Each row is where one point has got to under a steady rotation. How many ticks took it there?
The counts run from 0 to 282.
[150 101 115 142 112 124 149  83 182 111  86 154 161 169 122 148 190 133
 151  96 138 122 135 110 117 148 149 117 108 178 127 120 147 128 107  86
 157] | 10
[143 120 119 105 101 124 132 113 112 149  85 170 141 164 105 147 110 138
 101  89 115 120 164 173 119 139  98  89  99 132 143 171 141  65 158 120
 159] | 133
[156 103 123 141  84 115 164 108 172  93  72 158 102 154 111 180 134 110
 141 117 150 117 127 123 121 161 112  95 124 183 124 103 116 113 113  87
 130] | 12
[142 115 141 166 139 114 141 155 182 113 107 115 156  88 168 151 158 112
 153 109  95 122 150  97  94 135 171 136 113 140 120 125 129 144 211 113
 164] | 99
[158 145 103  92 141 170 131 157  89 103  69 120 160 127 161 122 147 127
  82 109 115 143  86 154 127 103 158 161 130 173 122 126 130 143 131 162
 161] | 3
[104 137 146 147  78  54 161 101 141 152  89 126 133 131 120 152 165 147
 114 114 125  89 143 106 142 143 139 156  99 156 141 116 121 112 128  63
  96] | 30
[132  84 118 123 107 161 104 143 125  93 160  81 122 112 118  81 170 102
 110 151  85 152 126 103 100 118 153 120 104 170 137 144 138 149 134  93
 130] | 247
[173 138 130 165 109 132 171 156 159 161  86 141 182 137 148 124 182 137
 132 116 164 141 121 126 137 129 146 138 137 110  71  79 120 126 130 123
 116] | 93
[144 168 122 145  94 104 137 137 142 153  49 157 163 148 145 163 126 148
 122  97 147 123 109 150 117 159 142 126 115 146 146 131 122  92 156 117
 190] | 276
[151 108 113 120  56 125 161 163  93  86 112 138 117 123 121 116 158 149
  73 139 147 139 133 128 150 151  92 161 134 135 128 113 100 168 139 105
 118] | 107
[152 132  92 104 156 156 128 135 108 106  82 112 174 136 145 108 177 139
  98  92 116 143 105 128 124 103 167 161 107 160 106 130 141 143 125 156
 183] | 4
[140 119 152 135  94 110 109  89 146 163  90 156 126 126 124 164 154 122
 126 161 122 132 111 160  95 162 147  83 127 168 127 115 118  86 116  76
  88] | 155
[148 144 143 174 125 105 144 154 159 136  80 132 158  96 168 171 138 119
 144 115 105 132 134 126 101 140 153 132 124 133 105 114 124 135 205 115
 142] | 98
[111 106 124 111  97 136  83 108  85 115  99 101 108  98 111 131 118 120
  67 152  95  99 149 152 105 147 125 118 150 140 130 138 115 119 189  90
 108] | 228
[168 100  93 132  74 172 133 141 150  99 113 120 135 145 107  87 177 136
 110 135 190 138 111 120 138 145 125 128 142 108  98  83 112 138 115 102
 129] | 90
[141  91 116 148 105 137 162  94 186  99  86 156 132 162 104 152 169 112
 152 100 161 123 145  97 122 158 126  98 112 182 131 115 137 123 106  95
 137] | 11
[ 54 105 144 141 105 105 144  84 140 143 112  92 127 125 111  98 138 135
  81 128 110 107 169 102 122 141 147 148 102 133 158 182 125 108 118  91
 129] | 47
[124 137 140 158 134 151 113 123 139 108  69 108 151  94 170 148 128 105
 117 137  88 107  93 155  88 147 175 138 166 162 129 123 125 138 167 101
 148] | 82
[134 158 107 105 124 143  72  99 113 181  71 158 155 139 122 125 156 154
  93 104 125 138 118 184  96 154 151 123 120 155 134 139 143  86 132 132
 145] | 150
[ 92 120 150 140 110 124 148 109 121 147  90 171 110 109 126 105 126 158
  77 127 107 140 171 167  93 171  92 167 121 130 173 165 116 131 124 131
 106] | 44
[156 119 134 134 107 127 116 134 118 185 130 135 176 146 103  97 194 141
 101 137 124 160 139 152 133 122 140 122 111 113  63 118 137 104 126 116
  70] | 235
[115 163 131  95 142 174 105 147 100 158  79  78 148 134 123  93 162 130
  80 104  95 113 126 139 111  86 152 150 122 135 105 122 133 107 111 150
 129] | 146
[143 151 110 136  70 165 176 174  99 117  91 124 112 136 136 102 136 143
  75 118 155 139  88 142 123 136 109 162 144 149 138 105 121 129  81 136
 155] | 270
[ 95 120 172 144 160 158 158 117 133 167  77 140 155 116 169 105 115 120
 121 142  56 158 133 173  81 122 127 132 145 134 136 156 116 113 107 137
 104] | 61
[170 138 125 166 113 112 141 166 150 134  89 158 138 123 153 161  99  94
 136 120  97 164 112 146 102 147 144  90 103 183 149 157 136  89 163 108
 158] | 260
[156  97 130 148 112 164 147 143 155 178 115 139 131 147 101  99 155 108
 112 122 145 149 185 132 119 124 119  89 101 105  84 133 137 100 133 153
  79] | 237
[101 107 157  87 111 134 179 153  82 113 126  97 140 141 123 125 157 150
  88 122  78 121 136 112 128  92 105 177 121 137 118 120 129 139  90 106
 107] | 125
[127 156 129 134  99 139 171 165 126 150  73 110 172 150 155 111 166 156
 100  95 153 125  99 112 136 116 157 173 124 143 108 114 146 114  97 137
 172] | 272
[ 75 128 159 134 117 104 153  94 112 155  87 141 141 107 146 114 132 154
  77 131  89 129 166 148 104 160 128 173 126 141 165 163 125 116 120 110
  98] | 45
[ 78 110 147 121 108 107 146  80 122 100  76  80 168 139 134 139 131 140
  98 106  89  70 132 127 131 132 132 166 145 139 137 128 119 135 142  64
 152] | 209
[129 152 141  93 135 170 119 152  70 158  72  99 119 117 121 120 142 138
  72 110  82 122 111 170 105  90 125 146 146 146 104 119 122 104 105 138
 109] | 145
[134 106 149 138 115 155 131 141 187 144 113  95  71 123 104 117 151  97
 137 154 126 123 130  97  86 114 149  87 124 152 109 106 109 100 100  90
  72] | 158
[150 123 120 173  85  93 159 136 171 110  99 125  86 119 125 140 123  93
  95 176 174 150 125 114 138 145 149  98 110 156 129 134  82 117 119  93
 106] | 175
[109 135 110  87 144 194 104 132 117 156  87  81 125 138  98  75 166 130
  85  92 113 115 146 141 100 103 154 137 124 128 109 136 142 101 110 151
 144] | 147
[108 106 128 148 132 154 102 115 147 100  92  77 165 102 160 129 145 108
 121 135  91 119 103 127  92 132 195 139 149 172 130 121 127 147 164  84
 172] | 83
[118  96 118  94 104 115  68 104  84 133 130  73 150 132 108 106 184 135
  86 145  95 111 124 125 127 119 156 130 123 135 101 128 137 131 162  79
 108] | 230
[143 112 119 127  83 111 190 155 105 131 110 114 169 145 130 109 185 165
  74 112 139 132 134 103 167 128 132 185 112 118  91 110 125 151 126 125
 114] | 109
[161 135 101 115 142 188 103 178 149 126  92 105  93  81 131  80 147 105
  79 132 140 145 125 146  77 128 144 129 123 133 138 123  99 132 144 174
 140] | 164
[164 163 108  91 146 119 136 191 118 112  78 111 122 111 146 142 163 123
 117  97  99 118  96 126 115  85 113 170 121 151 109  85 112 138 150 112
 130] | 19
